Which row each row swaps with, under one turn or mirror
q_523: [ 12   6  18 -20  -4  19  21  18 -18  13  -6  21  36 -12  -4  27  32]
q_142: [-29 -18  35 -13 -17  15 -12  19  -5   3 -32   1  15 -22   3 -23  -7]
q_991: [-13  -4  18   8  20  26 -12  41 -14  -3   4  19  17 -26 -21   5  12]
q_638: [ 10  -8  10 -28  -7  16  27  22 -14  10   1   7  31 -11  13  22  35]
q_363: [-26 -12  22 -12 -10  17 -24  19  13   0 -36   4  17 -13  10 -18  -8]
q_802: [  3  -5  10 -20  -7  21  23  27 -18   5 -11  21  35  -2  -1  21  38]
q_662: [ 19 -40  23 -23  -5  38   2  11  -8  -2   6   4  20 -19  11  11 -13]
q_836: [-28  -7  17 -38 -34  31   7   9  14   6  -3  20  23 -18  28  18   0]
q_351: [  3 -30  32 -36  14  21  -3  22  -7  26 -16  -3  52 -17   2   0  11]
q_612: [-18 -27  20  -8  -6  16  -8  11 -39  -1 -34  -4  39   1   1  13  -4]
q_771: [-16  13  11  -7   1  21 -11  16   8  22  28  -1  26 -34   4  -7  -7]
q_303: [-34 -11  21 -33 -36  26   1   9  10   6  -6  11  17  -7  25  15   0]
q_838: [ 18 -16  -1   0  -4  36   5   3 -22  18  13   2  35   3   4 -10   8]
q_757: [ -1 -16   5 -20 -12  31 -22 -11  -7 -23 -14  10   6 -37   6   0   5]
q_526: [-23  -4  20 -40  -4  30 -40  17   4  10  -6  14  30 -29  -1  31  11]
q_136: [-29 -14  28 -30 -34  28   7  -1  18   7 -17  25  32  -9  12  15  -7]
q_11: [  7  -1  10   4  19  19 -10  46  -1   4   2  13  22 -19 -15   5  15]
q_990: [-26  -9  29 -14 -12  35 -12  28 -31   2 -17   7  13 -29  23  35  16]
q_233: [-27   3  18 -40 -34  28  -3   2  12   6  -2  26  24 -22  21  20   2]
q_666: [  7 -15  17 -28  -6  12  31  23 -13  10  -1   9  42 -11   2  16  32]
q_326: [-19  -3  16 -35 -29  38   5   6  17   9  -8  33  27 -10  19   4  -7]
q_101: [  3 -13  20  13  -4  20   6  41 -16  27  15   9  10   0   5   5  22]
q_562: [-26 -25  25   7   9  30  12  34 -21   5   2  10  34 -45   8   0  16]
q_715: [-22 -10  28 -31 -34  31  10   4  17   6   2  30  25  -9  21  15  -1]
q_347: [-15 -28  34 -15  -7  20  20  -8  25  22  -7   1  29  -7  -6   6   2]
q_747: [-28 -21  32  -8 -11  12  -9   6  -7  20 -17   5  13 -10   0 -34   2]
q_73: [-16 -16  27 -13  -1  25 -19   4  -8  -6 -30   6  11 -15   2 -24 -12]
q_545: [ 12 -36  24 -14  10  35  -5   8 -16  24  -8  -1  37 -31   1 -15  -3]
q_460: [  1  -2   8  10  20  25 -14  26   5   4  12  21  19 -26 -12   1  24]
q_139: [-14 -16  19  -5 -31  23 -23   5   8  10  -7  10  -8   5  17   0  -2]
q_839: [-27 -21  24  -1  -5  21 -16   2  10   5 -34   6  20 -14  12 -25  11]
q_231: [-31 -18  16  -9 -10  35 -40  14 -17   4 -11  14  18 -36  -6  25  23]
q_710: [-16  23  24 -10   0  20   0   0  -1  22  -6   6   9 -23  -5  33  34]
q_443: [ 13  -4  14 -27  -3  16  25  28 -12  12  12   6  26  -5   5  20  31]
q_723: [  1 -18  11  -1  -2  33 -24   6  24  14   4  10  39  -3 -20  25   9]
q_20: [  8  -1  16  -4   4  17 -13  39  -7  -3  12  16  10 -29 -25   7  10]
q_542: [ 11 -24  20 -11 -21  23 -15 -15 -11   6 -36  16  31  -5  14  13   9]
q_552: [ -7  -4  12   4   5  17 -18  23  -9   9  17  22   3 -20 -28   1  21]
q_176: [ 13   5  -3   0  10  37 -22   7 -14   3   8 -10  25 -18  -6   4   4]
q_581: [-45 -23  14   8 -12  34 -13  17  -9   4 -14 -15  40 -13   6  -2  -2]
q_384: [-24 -19   4  -7 -10  -4 -11   7  -7  -3 -17 -19  26  -8  -8  -3  28]
q_683: [-18   8  29   1   0  30 -15   9  -4  40 -31  -2  43  -9  13   4  17]
q_679: [ 11   0  23 -23  -9  15  25  18 -15   8  -4  15  31  -7  10  21  39]
q_633: [ -6   4  10  -7   3  39 -20  16 -21   7  14  19  31 -18  -3  24 -26]
q_193: [-46  -9   4   6 -29  37 -22   9 -12   9  -3  14  24  -6  11  15  16]
q_32: [ -6 -13  24  10  -3  35  -2  28  -9  27   8  37  45 -22   9  29   5]

q_20 swaps with q_142
q_139 swaps with q_101
q_32 swaps with q_542
q_771 swaps with q_384
q_581 swaps with q_176

